In the rows, 128 means zero.
The rows of D fall into a few groups, and each row is roughly a mix of its group's hidden directions.
D (74 x 18):
[[111 110 106 145 114 145  86 112 164 148 163 134 106  88  62 127 135 106]
 [178 156 162 144 138 129 122 125 164 153 102 135 100 125 161 183  94 143]
 [122 132  88 139 161 120  90 186 101  90 128 104 106 153 105  99 143 105]
 [108 155  86 135 109 137  76 156 127 100 152 148 112  97  76  97 119 133]
 [187 147 137 128 116  93  61 149 156 143 139 103 109  91 123 138 126 121]
 [ 81  66 108 115 134 142 145 129 159 153 144 134 122 133  98  70 108 134]
 [121 118 112 140 115 137  77 122 177 149 162 137  98  85  69 132 118 117]
 [116 108  96 130 110 117  96 127 104 117 162 104 149 110  85  89 180  92]
 [110 110 103 132 151 127  59 125 127  61 124  97 131 149 110 103 121 112]
 [129 134  92  73 118 132 126 140 167 124 130 120  74 151  86  81 118 125]
 [142 156 149 103 137 115 126 160 158 127 109 149  98 130 162 140  61 173]
 [164 132 119 137 115  99  96 133  87 117 137  85 160 121 126 110 190  92]
 [125 136 143 172 168 136  92 133 125  93 102 143 136 108 144 180  74 143]
 [152 112 160 153 156  98 111 114  99 120 116 105 172  87 150 183 126 112]
 [107 144 130  96 122 161 133  58 158  83 111 141 112 147 110 162 104 131]
 [171 125 101  95 165 101 119 168 137 133 109  91  81 119  92 130 118  98]
 [ 96 125 153  77 102 123 166  73 143 125 136 153 146  96 123 157 101 151]
 [135 160 104  71 118 125 146 160 159 141 128 143  65 126  94 114 102 141]
 [140 116 149  72 128  71 110 166 155 134 138 108 117 118 153 102  92 155]
 [114 115 129  74 121  83 100 169 155 123 152 122 114 108 125  84  91 156]
 [103 111 117 118 146 140  87 102 149  68 109 131 140 115 112 115  63 148]
 [135 126 100  80 131  87 101 158 107  98 143  87 117 125  94  97 158  97]
 [114 123 140 166 103 180 170  97 151 171 128 166 133 158 153 118 130 152]
 [117  80 110 158 154 125  84 158 128 114 121 113 156 122 132  64  94 140]
 [103 130 119 176 118 189 154 125 147 155 125 165 115 175 144 102 129 149]
 [ 86 145 134 136  95 173 134  97 161 120 135 180 124 148 140 117  97 172]
 [ 86  70 131 132 134 149 177  81 128 154 138 122 147 143 110 129 160 102]
 [120 104 148 134 144 139 194  95  98 138 106 117 160 169 164 143 157 115]
 [130 137 157 121 109 142 129  50 129  86 108 128 170 144 162 152 122 139]
 [146 135 124 157 131 167 111  81 134  96 100 107 130 197 150 128 155 112]
 [ 99  75 152 118 109 119 153  95 131 144 140 131 189 110 153  90 115 152]
 [ 68  82 134 104 136 146 166 109 170 150 141 153 111 131 110 124  91 145]
 [ 94 100 127 109 135 142 106  81 152  77 114 135 151 117 118 114  68 153]
 [139 150 123  76 138  72 102 163 105  95 135 109 117  84 105 149 117 119]
 [112 143 133  82 131 100 136 175 126 102 119 141 122 139 161  97  77 176]
 [130 107 143 138 133  93  96 148 105 112 127 125 186  75 154 108  88 156]
 [108 120 166 146  98 119 134  84 101 124 147 138 194 108 166 148 153 138]
 [ 64  97  94 117 116 144 125 124 131 118 163 144 127 113  70  86 132 123]
 [124 124 127 185 124 151 167 150  93 173 136 141 144 155 154 115 178 121]
 [135 125  84 101 135 125 124 169 131 130 132 101  84 162  92  75 154 103]
 [112 151 102 128 110 163 167 161 143 162 136 164  81 166 118  92 134 147]
 [104  96  86 136 160 148  98 160 154 117 125 123  95 139  85  83  95 124]
 [141 130 121 139 123 119 163 178 116 195 153 125  98 138 122 118 181 107]
 [130 105 112 145 140 104 132 205 115 179 152 123 117 107 117  87 141 123]
 [123 121 131 115 127  83 142 191 111 169 155 141 131  65 118 122 116 141]
 [165  91 121 151 151 164 143 100 174 170  95 107 106 160 121 117 120 109]
 [148 109  89 128 145 146 137 150 146 154 118 101  86 174 101  78 151 100]
 [ 85 149  96 149 115 148 126 174  98 112 153 149 118 170 126  82 161 135]
 [151 122 155 148 119  86 123 159  89 147 135 120 184  88 173 118 136 143]
 [108 151 123 118  82 132 182 149 110 167 159 157 126 143 135  97 175 141]
 [168 138 162 109 135 102 108 143 180 155 120 127  96 115 156 157  79 152]
 [ 90 149 116 138 118 176 120 123 165 110 125 174 100 157 128 113  84 168]
 [139 154 163 111 112 100 119 100 109  96 120 138 172  81 157 170 101 151]
 [120 109 101 137 134 144 154 164 141 179 146 123  83 162 100  96 167 104]
 [170 110 130  73 128  78 133 120 127 145 130  77 131 100 105 131 152  93]
 [ 96 136  83 141 108 147  86 139 123 107 158 144 121  98  65  97 139 117]
 [119 115 122 128 114 162 173 102 146 167 138 124 102 187 122 116 180 106]
 [161 140 120 159 128 124 139 175 107 175 137 112 106 157 138 120 191 100]
 [136 120 115 130 112 117  66 133 170 146 164 121 102  80  76 123 125 115]
 [149 184 113 123 147 131  90 142 129  81 109 132  86 122 105 178 107 120]
 [152 149 124  72 144  93 114 149 146 113 117 120  91  89  99 157  82 130]
 [138 121 116 162 137 171 109  93 138 106 104 105 126 202 143 108 156 110]
 [137 129 124  89 115  80  75 170 153 123 154 113 112  96 116  91 104 143]
 [113 112 165 101  93 104 180 101 119 165 149 142 170  96 152 134 138 146]
 [ 87  86 143 118 146 147 203  94 121 141 117 134 146 165 149 134 131 129]
 [ 89 153 145 180 109 152 147 138  99 130 142 180 154 131 165 143 133 161]
 [157 119 138 140 132 116 149 109  80 127 114  91 169 152 158 131 188  96]
 [112 116 139 152  88 161 172  94 131 170 143 146 153 157 152 100 169 136]
 [131 107 111 113 111  92  96 138 100 118 158  88 154 113 107  82 178  99]
 [133 140  97 148 153 169  88 117 150  84 103 114  90 180 107 124 122 110]
 [145 118 132 148 121 112 169 149  84 174 142 113 152 131 142 119 195 102]
 [135 188 115 169 131 176 124 133 123 106 102 173 106 132 128 161 100 147]
 [112 100 142 181 111 169 147  84 129 153 132 138 166 162 159 111 158 132]
 [177 108 106 115 166 102 123 159 124 146 110  76 102 130 100 121 145  83]]

One row of each group comes first, with its name. Which group is each row after those in?
[109 145 122 194 169 141 101 177  91  98 119 146 131 134 145 152 114 134]
(27)
[119 151 144  82 111  98 165 140 125 154 151 155 114  70 108 171 117 139]
(106)
[ 71 139 111 104 132 146 155 151 122  96 122 171 119 142 128 101  80 170]
(61)

[161 118 164 143 134  99 161 119  98 168 124 117 164  89 154 175 150 114]
(27)
[131 130 104 138 133 149 154 157 137 173 141 123  73 171 104 118 176  97]
(106)
[136  95 151 151 110 104 150 141 104 174 146 118 179 122 170  92 162 134]
(106)
[ 91 140  85 152 117 158 131 126  76  91 135 141 152 134  94  98 166 110]
(61)
[128 103 145 130 107 105 176 151 110 196 157 129 150 116 149 105 168 129]
(106)
[146 100 113 183 186 139  86 144 118 106  99  94 128 148 127 132 122  98]
(27)
